Rotation paths and how fast each direction turns (degrees a step):
Each turn is a multiple of 5 degrees from 10 to 175, or 0.
Each row of a path follows its step; steps can be skipped.
path 1
step 4: [  0  -4  -4   6   7  -2  -2  -6 -12  14  -5  -5   1   1   3 -13  -8  -6
  -1  -8   0   3   8   6  -2   6  -5   5  -7  -1   9   9   9  -4   6   1
  -5   2 -17  -6  -7  -1 -10   4   9  -9   6   5   4   1   5]
step 7: [ -5  10   8 -13   6   1  -5  -9  -3   9  -4  -4  -5 -10  -8  -4  10   2
 -14  -1   7  -1   0   8  10   1  16  -4  -3   1  -3  -4  15   4   1   4
   9   0  -4  -3   1   9  -7   1  -3   3  -1   2   8   2   3]
step 10: [  8   4   0  -2   5   7   1  -2 -13  -4   0   1   3  -5   2  -2  11  -7
  -3 -11  18   2  -4   5   1  -3   1  -3 -10   1   4 -12 -16  -1  -6 -12
   8  -4   1   1   7  -3  -2  -1   1   9   4   3  -6  -9  -7]
step 11: [ 10  -7  -1   0   4 -10   0   1   9 -12   1   2  -3   1 -12   7  -1   9
  -7   5  -6   2   0   1 -10   7  -6   8  -9  13  -2   0  -7   1  -2   4
  -6   0   6  15 -16   3   1  -6   3  -1  -3  -8   1  -2   9]
step 12: [ -8   3   4 -11   5   2   3   7   0  16   8   0  -8   8   2 -11   5   4
   3  -7   4  -5   2   5   5   4   4   8  -4   3   6  -5  19   9  -5  -1
   4  -1   3   4  13   0  -2  -6  -2 -10  -5 -10   3   0  -2]
step 15: [ -2  -1   3   1   2  -4   9   3   2   1  -2   4  11  -8   2  -2   2   1
  -3  -1  13   0 -10  14   3  -7  -2   2  -5   4   5   2  -2   3  -3 -10
  16   2   2  -4  14  -2  14  -6 -10   6  15  -3   0   7  -1]
step 16: [  1  -4   2  11   1  -3   4  -2   0  -6  -9  -4  -2 -13  -5  -1   7   7
  -2  -4   0   7  -4   7  -8   4  -2   4  -6  -1   4   7  -1  -1   6   6
 -22 -11   1  -1 -11   0  -4  -9  11 -11   4   6  -1  -5   7]
step 19: [  7   0   2  -1   4  -5  -2  -7   0   8  15  -2   3 -11 -16   1   0   5
 -11  -6  -2  -2  -7  -1  -5  -3   1  -4  10   0  -2   2   1  -1   6   7
  -3  -1 -13  -7  -7  11 -14   5   8  15  -4  -4   1  -1   1]
step 21: [ 12  -8  -1  10   7   4   5   2  -3  -1 -10 -13  10   4   8  -2 -12   7
   6  -3  -8   3   1   7  -4  -1  -3   7  -1  -4   4   3   2  -1  -1  -1
 -14   6  -8  -5   8   5  -3  -7  12  -7  -2   5  -1   6  10]
step 23: [ -1  -8  -3   4  14  -2   6  -8  -3 -10   2  -7  -5  12  -6  -2   6   1
  10   8   2  -5  -1  -9  -2   0 -11   3 -12   5  -7  -1 -13   1   2  -6
   6  11   5   6  -2  -1   8   0  -8   8   0  -2 -12   2   5]
Speeds:
[ 2  5  1 -2  2 -2  1 -1  2  1 -1 -6 -3  2 -2  1  0  0  3  2 -2  0 -1  0
  1  2  0  0 -1 -2  1  0  0  1  1  0 -1  0  3 -1 -1  0 -1 -1  3  1  4  1
  0  1 -1] => 155
[ 0  1  1 -1  2 -2 -2 -2 -2  2 -2  4  1  1 -1  1  2 -2 -1 -3  0  0  3 -1
 -2  3 -2  1  2 -2 -3  1  3  0 -2 -1 -1 -2  0 -3  2  2  0  0  2  1  1 -5
  1  1  1] => 145
[-1  3  2  6 -1  0  0 -1  2 -3  0  0  1  0 -1 -2 -3 -1 -1 -2  0  0  0  2
 -3 -2  3  0 -1  1 -3 -3  1  0 -2  1 -2 -2  1  0  0  0 -1  0  4  4 -2  1
  2 -1 -1] => 130
[-2  0  0 -1  0  1 -2 -1  0  1  3  2 -3  0 -1  0  1  3  4  4  1 -3  1  0
 -1  1  3 -2 -3 -3 -3 -1  2  1  1  2 -1  1  0  2  1  3  0 -1 -2  1 -1  0
 -2  0  1] => 65
path 2
step 1: [-13   3   4   6  -7   1  -7   6   1  -9  -2  -8  -4  -9  -5   1  11  -6
 -11  -5   7   2  10  -7 -13   0   6   2 -14  -2   0   2   0   6  -2   0
   1   2  -4   2  -8  -7  -7  -4  11   2   1   6   1  -9   4]
step 2: [ -7  -2   5  14  -9  -2  -1   3  10  -6  -1   1  -4 -13 -14   5  -6  -6
   1   3   5   1   5  -2  -8   9   2  -6  -5  -8  -2  16   0  -3   3   9
   2  -4   3   2   6  -2   3  -3  11   2  -8   1   6   5  -2]
step 10: [ -4   1   3   9   7  -7  -5   8   0  -2   6   7   4  -9 -16   6   2  -4
  -8  -2   5   7  12  -5 -10   4   3  -1   7  -3   0   8 -11  14   2   0
  -2  -1   0   3   6  -5 -12  -5   6   7  -2  -1   5  -5   3]
step 11: [ -6   0   7   9   6  -4  -2   9  -1   6   6   5   6  -8  -5   1   0  -9
   8   7   0   7  -2   4  -1  -1   8   8  -8  -6   1  14  -8  -6   2   7
  -5  -1  -7  -6  11  -1  -2 -11  15  -1   2  -7   4   8   1]
step 12: [ -4  -4   7   5   5  11   2  -4  -6  -3   1   9  -3  -2  -1  -7   5 -18
   3  -1   5   4  -3   1   6  -1   2   2 -10  -5   0  13 -11  14   1   7
  -4  -2  -9  -3  -1 -13  -2   1   1   7  11   1  -2  -3  -1]
step 16: [ -9 -11   9   7   6  -1  -4  11  -1   4  -8  10  -9   1  -7   7   5 -11
   9   1   5  11   1   1   2   3  -2   4 -10  -6   4  10  -6   3   7  -6
   8  -6   2 -11   0  -3   6  -3  -7  -1  -8  -1   5   1  -7]
step 17: [ -6  -3  13   1   7  -2 -10  10   5  -1 -12   2   1   1   1   6   4  -3
   3   0  14   2  -4  -2 -13   1   4   5  -5   1   2  -1 -16  15   5  -1
  -8   1 -11  -1   0  -1   3  -4   4   0   7   6   3  -9  -4]
step 20: [-14  -7  13   4   3  -5 -11  -6  -1  -2  -5   6   1   0  -3  -5  -5 -12
  -5  -2   8   3  -3  -1   6   1   5   5 -18  -5  -2   5 -13  -5   6   5
  -6  -4  -7  -4  -1   8   2  -8  -2   2   8   3   2   2   6]
step 22: [  0  -1   4   0   3   0 -10  -2   4   3 -11  -1   7  -6  -9   9  13  -3
 -12  16   3   5  -3   0  -4   0 -13   3  -6   4  -1   6 -13  -5   9  -1
  -1   0  -2   1   8  -6  12  -3   7  -2   8   0   0   2   1]
step 23: [ -9   2   1   9   0  -6  -7   2   0  -9 -13  14   6   0  -6   1   3  -7
 -16   6   1   9   4   3   3   2   2   2  -6  -6   0   6  -7  -2   3   0
   8   7  -3  -5  -8  -9   2  -7  -7 -10   3  -6  -1 -11   2]
Speeds:
[ 1 -1 -1 -2 -2  0 -1 -1 -2  2  3 -2 -1  0 -1  0  3 -1  0 -3  1  2  0 -3
 -2  0 -4 -2  0  1  1  3  0  2 -3  0  4  0 -1 -1 -2  2 -2  0 -2  0  2 -2
  0  1  2] => 125
[ 0 -4 -3  2 -1  0 -1  0  0 -1  1  0 -2  2  1 -1  2 -1 -1 -1 -3  2  3  5
  1  0  2  1  2 -2 -1 -2 -1  2  0  0  1  0 -2 -1 -4 -4 -1  1 -2  1 -1 -1
  1  2 -1] => 160
[ 1  1  1  1  1 -3  2  5  1 -3  0  2 -2  0  0 -1  3  3  2  1  3  2 -1 -1
 -3  0  0  1  1 -2 -2 -1  1  0 -2  1  1  0  2  0 -5  2 -1  0  2  0 -1  3
  2  0  1] => 45
[ 3  2  0 -1  1  1  0  0 -2 -2 -2  3  1  1  1  2 -2 -1  2 -1  1  2 -1 -1
 -1 -4  3 -1  2  0  2  3  1  0 -1 -2 -4 -1 -1  0 -1 -1 -1 -2  0 -2  3 -4
  4  1 -1] => 55
[ 0 -2 -1  0  0  2  2 -1  0 -1  2 -4  1  1  1 -2  1 -2  2  3  2 -3 -3  0
 -4  0  1  0  1 -2 -2  1  3 -1 -1  1  1  1 -2  0  0 -3  2 -3  3  1  0 -1
 -3  2 -2] => 110
[ 0  0  1  0  0 -2 -1  0 -1  3  2  1 -1  0  2  2 -2 -4  0  1  1  2  2 -2
 -1 -1 -1  0  5 -1  2  0  3 -1  1  1  0  3  4 -4  2 -2  1  0  0 -1 -2  3
  0  2  0] => 135
[-3  1 -4  0 -1  0  3 -1 -3  0 -2  0  4 -2  0  4  1  1 -2  1  1  0 -1  2
 -1 -1 -2  0  4 -3  0 -1 -2 -1 -1 -3 -1  2 -1  0 -1  0 -1  1  0  0  0  1
 -2 -3  2] => 80
path 3
step 4: [  5  -4  -9   6 -11 -10  -8  -3   3   6  -1  -4  -7   9  -4   1  -2  -4
  -7  -2   3  -7  -1  13 -13  -1  -3   7   2   1  -7  13   1  -5  -2  -5
   0  -4   3   1   1   1   1   8   1  -6  15  -2   1   2  -2]
step 8: [ -1   1   1   6   8   4   2  11  11  -3   1  10   7   0  -4  -1  -2   7
  -5  -3  -7  -6  -7  -5  -3  -5  -7   9  -8  -3  -2  -7  -9  -4  -6   3
  -6  11  -5 -11   1   6   8  -1  -6  -6  -6   8  -4  -2   4]
step 9: [ -1  -5   2   9  -5  -2  -4   4  -4   2   9   6  -1   2  -3  11  -4  -3
   8  -2  15   0   0  -4   1  -9  -9  10  -8  -8   3   0 -12   6   1  -1
   1   2  -3   3   2  -1  -3  -8  -6   3  -8   7  -8 -11   5]
step 10: [ 11   0   3   9  -8  -6  -2  -8  -3  -4  -1   2   4  -4   2  -5  -8  -2
   5   1  12  12  -7   3 -10  -2 -11   0  -1  -6   2   0   1   6  -5   2
   6   5  -1  -2  -7  12  -1  -7   3  -8   3  -1  -9   0 -11]
step 13: [  6   3 -10   0  -3  -1 -11  12  -4   4   5 -11   0   8   1  -5  -6  -1
  -6   5  -4   0 -12   5  -3   9   3  -8   2  -8   1   1   3  -7   8   3
  10   9  -2   0  -7   6   5  -2   7  10   4   0  -5   4   0]
step 14: [ 10   3  -2 -16  -1  -6  -4   0  -1   1   2   6  -4   6  -2   5   2   0
  -3   5  -2  -5 -10  -1  -3  -1   3   4  -7  -4 -11   2  -2 -11  -1   1
  -2  13  -3  -5   5   1  -8   2   0   7  12   3  15   0   8]
step 16: [ -1  -3   2  14 -12   5  -3   8  -3  -2  -4   2  -5  -2  -5   0  -8   4
   3   6   0  -2  -1   0  -7  -6  13   4   1  -8   9   2  -1 -15   1   5
  -5   8   9   6   4   4   2   7   3  -5   1   6   1  -8 -12]
step 18: [  1   2   8  15   0  -3   2  -1   0   8  -9   0  11   4 -10  -2   7  -4
   5 -11   7  -5  -4   8   5   2  -5   0   3   3   5  -2  -8  -8  -5  -4
  -9   7  -2  -5   1  -5   1  -3   2   0  -5   3 -13   8   6]
step 20: [ -2  -8  -4   2  -6  -8   3  -4   5   5  13  -2  -3   1  -6   5  -3   1
  -9  -2  10  -1  -2   4  -4  -2 -15   5  -3  -8  -5  -1   9   8  -7  -1
   6   5   0  -3   1   7  10  -7  -1   4   6   5   0  -1  12]
step 22: [  9   5  -1  -5  -7   7  -2   6 -11   1   9  12  -1   7   5   3  -4   5
 -14   9   3  -3   5   0   2   1  -6  -3  -6   1  -6   1  -5  -6  -8   8
  11  -2   4   3  -1   0  -2   0   6  -6  -1   4  -8   5 -13]
Speeds:
[-2  1  0 -2 -1 -1 -1 -2 -1  0  0  1  0 -4 -1  1 -3 -1 -1  0  0  1 -4  3
  0  1  1  4  0 -2  1  1  5  1  2 -1  0 -1  1  0  1  3  3 -3  1  2  2 -1
  1  0 -4] => 110
[-2 -2  3  3  0 -2  2 -1  2  2 -2 -2 -1  0  0 -1 -2 -1 -3 -1  1  2  1  3
  2  1  4 -3 -1  1  0  1  0 -4 -2  0 -1  1  0  1  2 -2  1  0  1  2  4  3
  2  0  1] => 25
